Here are some points, each followed by its number:
[16 -32 -50 -38 16 25 37 -16 18 34 17 -21 -44 -34 -14] 0
[1 -3 9 -26 -27 -1 40 21 38 20 -51 -40 4 37 -45] 1
[-66 35 5 49 40 -25 -53 1 -31 -44 26 -36 22 34 34] 2
[12 35 -51 -28 12 -39 4 43 26 34 5 -44 -20 6 -50] 3
[5 -15 -51 -49 -9 52 39 29 47 6 5 -8 -62 6 -8] 4
[0 -49 -18 16 -30 38 -7 -37 26 -23 58 0 6 12 -13] 5
[-17 -41 -17 22 -57 12 -6 -7 1 -8 45 14 -23 -7 -41] 6
[-44 35 47 42 40 -25 -60 29 -52 -44 -9 27 43 48 34] 7
[54 6 -9 -21 5 -11 18 15 47 48 12 13 -41 6 -57] 8
[-55 1 29 36 -16 0 -4 -45 16 11 35 -2 41 -17 37] 9
[40 21 33 -21 -23 10 46 43 40 55 -2 -36 -20 6 -64] 10
[-59 28 26 7 61 -18 -53 22 -59 -65 -16 27 1 62 27] 11
[-37 -8 12 35 -44 10 -10 22 12 41 -2 -29 36 6 -1] 12
[5 13 -30 -49 -9 24 18 -6 -38 -37 -65 -22 -41 20 -36] 13
[-23 21 19 35 33 -60 -32 1 -31 -37 -23 48 22 13 62] 14
[33 56 12 -21 40 -60 -17 57 26 -8 -51 -8 15 20 -1] 15
[54 28 40 -14 -16 24 -39 8 -59 -58 -2 55 1 -8 27] 16
[33 -31 24 -32 -57 33 22 -6 45 19 -21 11 14 -59 -31] 17
[47 -36 -16 14 -65 38 -25 -27 19 -8 -30 20 -20 -64 -22] 18
[5 -64 -23 42 -58 17 18 -41 19 -23 47 6 -13 -36 -29] 19
[-66 -29 -23 35 -58 -11 -25 43 12 -1 26 -1 -6 41 -8] 20
[-16 13 -2 -7 40 -4 -10 -13 -31 -1 -58 6 -6 -43 13] 21
[-5 40 17 -43 23 6 -26 9 -20 -2 -54 7 -11 -8 16] 22
[-16 -57 -9 21 -51 45 11 -55 -24 -23 40 48 -20 6 -1] 23
[12 -15 -37 -7 -58 -4 39 57 54 55 -30 -51 -20 -1 -29] 24
[-16 17 20 28 28 -50 -30 -5 -28 -33 -23 45 21 5 56] 25
[12 28 26 -28 61 17 -17 15 -24 -1 -37 -36 -6 27 -1] 26
[-30 21 -44 7 26 -60 11 15 12 -1 -37 -51 -6 20 -36] 27
[-11 -43 -27 13 -58 16 -1 -7 2 -4 42 7 -36 -12 -35] 28
[19 28 54 -49 26 31 -10 8 12 -8 -51 -29 15 13 -29] 29
[-56 -4 18 54 45 -26 -35 -33 -43 -24 -2 -3 48 31 46] 30
[18 31 -18 16 -26 -34 48 27 48 27 -24 -56 2 13 -49] 31
[-23 49 -37 0 40 -25 11 -6 19 13 -44 -15 -13 -1 -8] 32
[23 -11 52 -35 -19 -1 -43 15 4 -54 -22 40 7 -41 30] 33
[19 28 -2 7 -16 -4 18 -13 47 20 33 -36 -27 -29 -64] 34
[5 49 40 -21 40 -11 53 36 40 27 -16 -36 1 20 -57] 35
[5 -57 -9 0 -51 45 32 -48 -10 -8 47 34 -20 -22 -22] 36
[22 28 35 -4 -3 30 -9 -12 15 27 -19 -3 10 5 45] 37
[33 -43 33 -14 -2 52 4 -48 -24 -16 54 62 15 -36 34] 38
[26 -8 12 -64 5 31 -17 -41 -38 20 -23 27 -27 -50 6] 39
[-52 -27 -3 20 7 -25 -48 10 -50 -41 -19 36 -4 49 27] 40
[-2 21 54 21 54 -18 -32 -20 -52 -37 5 55 29 27 34] 41
[-66 6 -30 49 -2 -18 -67 29 -59 -51 33 13 43 62 27] 42
[-33 52 -16 12 43 -6 30 12 -1 28 -24 -26 -8 -2 -27] 43
[-63 -5 20 -34 32 12 -63 30 -56 -36 32 20 50 53 29] 44
[19 -15 -9 -49 19 38 46 -13 33 27 26 6 -62 -22 6] 45
[-23 14 -37 2 17 -50 12 13 15 1 -36 -44 -4 11 -36] 46
[33 -50 33 -21 12 45 -3 -63 -3 13 33 41 -6 -29 27] 47
[48 12 -21 8 4 7 44 -16 45 44 50 -23 -47 -19 -52] 48
[-41 46 37 19 43 -16 -57 -5 -59 -50 -2 18 18 46 42] 49
[-12 -27 -37 -3 -42 -1 22 9 4 16 -4 -2 -17 29 38] 50
[4 35 -39 -21 16 -38 -4 41 20 25 6 -37 -12 11 -42] 51
[45 49 14 14 -5 9 -24 38 3 -1 -48 -27 30 -23 -6] 52
[27 -33 -56 -51 14 28 45 -13 23 42 19 -23 -55 -38 -25] 53
[49 -44 -20 13 -62 20 24 -52 4 28 -16 14 19 -53 7] 54
[-34 32 20 51 36 -60 -51 13 -25 -32 18 20 53 34 54] 55
[17 -13 -30 -5 0 -49 15 40 7 53 49 -8 7 25 10] 56
[-6 17 -49 17 -3 -52 44 42 42 54 -8 -45 -19 1 -33] 57
[40 13 -51 -14 5 -4 60 -20 54 41 12 -15 -55 -36 -57] 58
[-59 -22 5 49 -30 -32 4 8 -24 -23 26 34 43 41 13] 59
[-33 13 46 49 -5 -7 -40 23 -34 -27 -1 17 61 53 40] 60
[40 -50 54 -28 26 59 25 -55 19 -8 12 20 -20 -43 48] 61
[-37 35 12 56 26 -18 -46 -6 -45 -58 -9 13 43 48 41] 62
[46 -44 -22 9 -65 25 26 -49 6 29 -21 8 18 -50 5] 63
[33 25 -22 0 33 -23 36 0 43 -1 -18 3 26 -54 48] 64
[-4 -19 -45 34 -12 -38 1 49 4 16 39 -13 3 20 -33] 65
[-9 -53 24 -19 11 41 11 -48 -21 21 27 21 0 -26 18] 66
[-9 -22 19 63 -16 -60 -10 -13 19 41 61 34 36 -1 -36] 67
[17 21 43 -2 8 -18 -29 13 -41 -32 -44 46 39 3 44] 68
[-25 28 35 29 16 -30 -28 44 25 -11 -31 26 64 55 -17] 69
[-9 28 -30 28 40 -53 -32 36 -24 13 -23 -1 8 48 6] 70
[-16 -38 -44 -3 -50 -5 19 9 0 12 1 3 -22 26 48] 71
[33 49 -23 -57 26 -11 46 29 47 62 -37 -58 -27 20 -8] 72
[-23 -50 5 21 -51 -39 25 -20 -3 -8 61 13 43 27 -36] 73
[-16 -25 -8 25 -56 31 -7 20 40 -1 25 -16 29 13 -12] 74
[-26 -44 -36 26 -53 -5 13 -10 -3 2 39 2 7 6 -42] 75
[33 35 40 -7 -2 31 -3 -13 19 34 -23 -1 8 -1 48] 76
[5 6 -2 -35 5 31 -3 -20 -38 -37 -51 20 1 -64 34] 77
[-42 6 31 1 31 8 -61 -27 -57 -54 -22 50 41 18 44] 78
[9 23 7 -19 28 -13 47 -6 42 56 -39 -26 0 -21 -44] 79
[40 37 26 -34 13 -24 -14 8 -17 -12 -49 -18 -5 3 39] 80
[15 42 3 15 50 -51 -6 47 16 14 1 -18 18 24 -28] 81
[47 -57 40 -35 -51 38 32 -55 -24 -44 61 34 -27 -8 -1] 82
[-53 -18 -3 44 -29 -34 6 11 -21 -17 24 26 36 38 8] 83
[-58 -18 8 44 -23 -28 -4 4 -28 -27 20 36 43 39 17] 84
[26 -50 61 -49 -37 38 4 -34 -45 27 40 55 1 -36 20] 85
[26 63 5 -21 5 3 -25 29 4 6 -44 -1 15 -50 13] 86
[5 -50 40 7 -9 45 -3 -63 -10 -1 33 34 -41 -50 34] 87
[-28 8 13 6 -40 41 0 -6 30 10 -1 -4 62 -14 9] 88
[12 49 12 -42 19 -11 -25 8 -10 -37 -58 13 -13 -36 -8] 89
[1 36 41 -17 47 35 13 -35 21 55 -34 -9 -21 5 5] 90
[-13 -50 17 -18 18 32 13 -42 -15 23 34 16 -2 -23 20] 91
[23 -17 -46 -54 -1 44 47 8 -27 -1 -22 -34 -56 11 -16] 92
Which three points above are nearest to each new point by angle? Their numbers follow each, smallest number first.
[9 -58 -23 31 -46 20 19 -37 22 -20 41 3 -17 -32 -30] 19 28 36
[45 42 28 -36 9 -30 -21 19 -19 -16 -52 -17 -1 3 38] 15 22 80
[3 40 35 -18 32 -10 41 30 31 17 -16 -26 3 14 -49] 10 35 79
[46 6 -3 -13 6 -17 15 15 44 41 16 15 -32 11 -49] 8 10 48
[-15 -17 23 45 -28 -22 -4 -6 22 30 47 5 23 18 -43] 67 73 75
[5 42 -9 21 47 -67 -46 43 -31 -8 -44 -8 36 55 -1] 15 70 81
[20 21 -8 1 -13 0 21 -13 44 22 32 -35 -30 -31 -60] 34 48 58
[2 12 -55 8 -15 -42 48 39 48 51 -5 -48 -30 -3 -35] 24 31 57
[-47 13 22 -13 -33 17 -29 31 20 25 26 -32 48 31 -9] 12 74 88
[-16 -46 -15 23 -55 28 40 6 15 -5 -5 -29 33 14 -6] 12 74 75
[20 49 14 0 32 -49 -34 51 4 -15 -65 -43 35 -3 -29] 15 52 81
[19 -8 -30 -7 5 -60 18 50 4 62 47 -8 8 27 13] 56 57 65
[-30 49 -2 7 33 3 -3 -6 -10 -8 -30 -44 22 -1 -29] 27 32 43
[-42 32 37 37 42 -30 -53 30 -44 -38 -7 20 42 47 29] 7 49 62
[2 22 14 -7 26 -18 40 -7 44 58 -34 -25 10 -18 -49] 31 35 79
[19 35 -16 21 -23 -39 53 29 54 34 -30 -65 1 13 -57] 24 31 57
[-2 -8 5 -21 -37 -4 46 29 40 20 -51 -44 8 41 -50] 1 24 31
[19 21 47 0 5 -18 -39 15 -52 -44 -44 55 43 6 55] 25 68 78
[13 -14 -13 -41 11 37 45 -9 28 27 22 3 -53 -18 5] 0 45 53
[33 -33 47 4 34 35 25 -54 32 4 -16 18 -29 -45 13] 47 61 87
[5 -36 40 21 12 38 11 -48 -24 -1 40 34 -41 -36 13] 47 66 87
[35 20 22 -21 -19 4 43 40 38 53 -3 -36 -19 3 -59] 8 10 35
[-23 -29 -2 28 -58 31 -10 22 40 -1 33 -15 36 20 -15] 12 20 74
[-55 -2 -34 33 23 4 -50 12 -57 -56 12 36 29 50 18] 40 42 62
[12 56 -37 28 -2 -60 -17 43 -31 -37 -58 -29 1 55 -8] 15 27 70
[3 47 29 -18 38 -12 51 33 41 29 -16 -39 0 19 -56] 10 35 79
[23 25 -7 -1 -16 1 20 -16 41 20 32 -39 -31 -28 -63] 34 48 58
[-66 -8 19 -35 40 10 -67 29 -66 -44 33 27 50 55 34] 11 44 78
[14 24 23 -22 51 17 -11 18 -16 2 -31 -40 -11 26 -7] 22 26 29
[42 -20 -50 -14 -25 6 41 -9 -13 18 -21 -14 -45 18 8] 50 53 92
[31 -35 36 -6 30 32 27 -53 35 2 -17 17 -34 -43 14] 47 61 87
[-62 -4 15 51 46 -24 -39 -33 -46 -27 -3 -2 46 34 47] 2 30 62
[12 42 40 -64 19 31 4 -27 33 20 -30 -1 -34 -1 20] 37 76 90
[5 -29 -37 -35 -9 10 -17 -34 -31 -37 -58 -22 -13 -8 -1] 13 77 92
[25 -46 36 -12 13 37 -10 -51 -8 6 31 38 -1 -22 28] 38 47 66
[25 1 23 -14 11 13 -14 10 -36 -31 -8 47 20 -35 17] 16 33 68
[2 -11 -51 -44 -14 46 33 28 41 3 2 -13 -61 9 -8] 4 53 92
[33 28 -31 -7 28 -20 36 6 41 -5 -26 -4 18 -55 39] 32 64 86
[34 -36 46 -6 40 38 16 -56 24 -3 -18 28 -35 -50 18] 47 61 87
[34 -34 -7 8 -61 32 29 4 -15 -19 -24 11 -25 -50 -19] 18 54 63
[-52 -8 -16 7 -37 24 4 8 -31 -1 -2 -51 43 13 20] 12 74 88
[-30 13 47 56 -9 -4 -39 22 -31 -23 5 13 64 55 41] 7 60 62
[19 6 26 7 -2 17 25 15 26 20 -65 -36 1 27 -43] 1 10 35
[33 -22 47 -35 12 52 -10 -55 19 48 40 34 -6 -15 6] 47 61 66
[-59 -8 -44 35 19 10 -53 15 -59 -58 12 34 29 55 13] 40 42 62
[31 56 9 -24 39 -59 -13 53 29 -2 -51 -13 11 20 -2] 15 80 81
[-18 43 -36 -6 39 -20 14 -9 20 15 -36 -15 -18 -3 -9] 27 32 43
[-59 -1 26 35 -23 3 4 -48 26 20 40 -8 43 -15 34] 9 12 88
[31 -33 44 0 40 28 18 -50 30 -2 -22 19 -27 -45 15] 47 61 87
[54 13 -16 14 12 3 46 -20 47 48 54 -22 -48 -22 -64] 34 48 58
[-9 21 12 -14 40 -25 -10 8 4 34 12 -1 -13 20 -8] 35 51 81
[26 30 39 -58 52 24 -13 -41 26 20 -45 -12 -24 0 -6] 26 29 90
[15 26 42 -47 24 28 -5 12 15 -4 -49 -32 10 17 -30] 26 29 35
[-20 9 9 4 -34 34 4 -3 32 15 3 -1 61 -11 6] 12 74 88
[-2 35 47 -14 47 38 11 -41 19 55 -37 -8 -20 6 13] 37 76 90
[12 49 5 14 54 -60 -3 57 19 20 5 -22 22 34 -36] 15 51 81
[-3 -50 -5 6 -41 40 22 -44 -10 -11 42 30 -15 -17 -15] 19 23 36
[26 6 -58 -49 -23 10 11 22 33 13 19 20 -41 6 6] 4 45 53
[-23 -57 -37 28 -65 -4 11 -13 -3 -1 47 6 8 6 -43] 6 28 75
[-8 33 -48 6 7 -36 5 49 -33 -20 21 -23 14 38 8] 42 65 70
[-9 -22 -51 42 -16 -46 -3 50 -3 13 47 -8 1 20 -29] 20 56 65
[45 -3 28 -29 -15 32 -14 -42 -10 2 -23 17 7 -48 -2] 18 39 47
[40 21 -26 -3 29 -16 33 -1 38 -5 -20 2 23 -63 46] 64 77 86
[-44 56 47 21 54 -18 -67 -6 -66 -58 -2 20 22 48 41] 7 11 49
[47 -43 33 -35 26 52 -17 -48 33 27 40 55 -6 -8 6] 38 47 61
[33 -15 -51 -64 -2 52 60 8 -24 6 -23 -44 -62 6 -22] 4 53 92
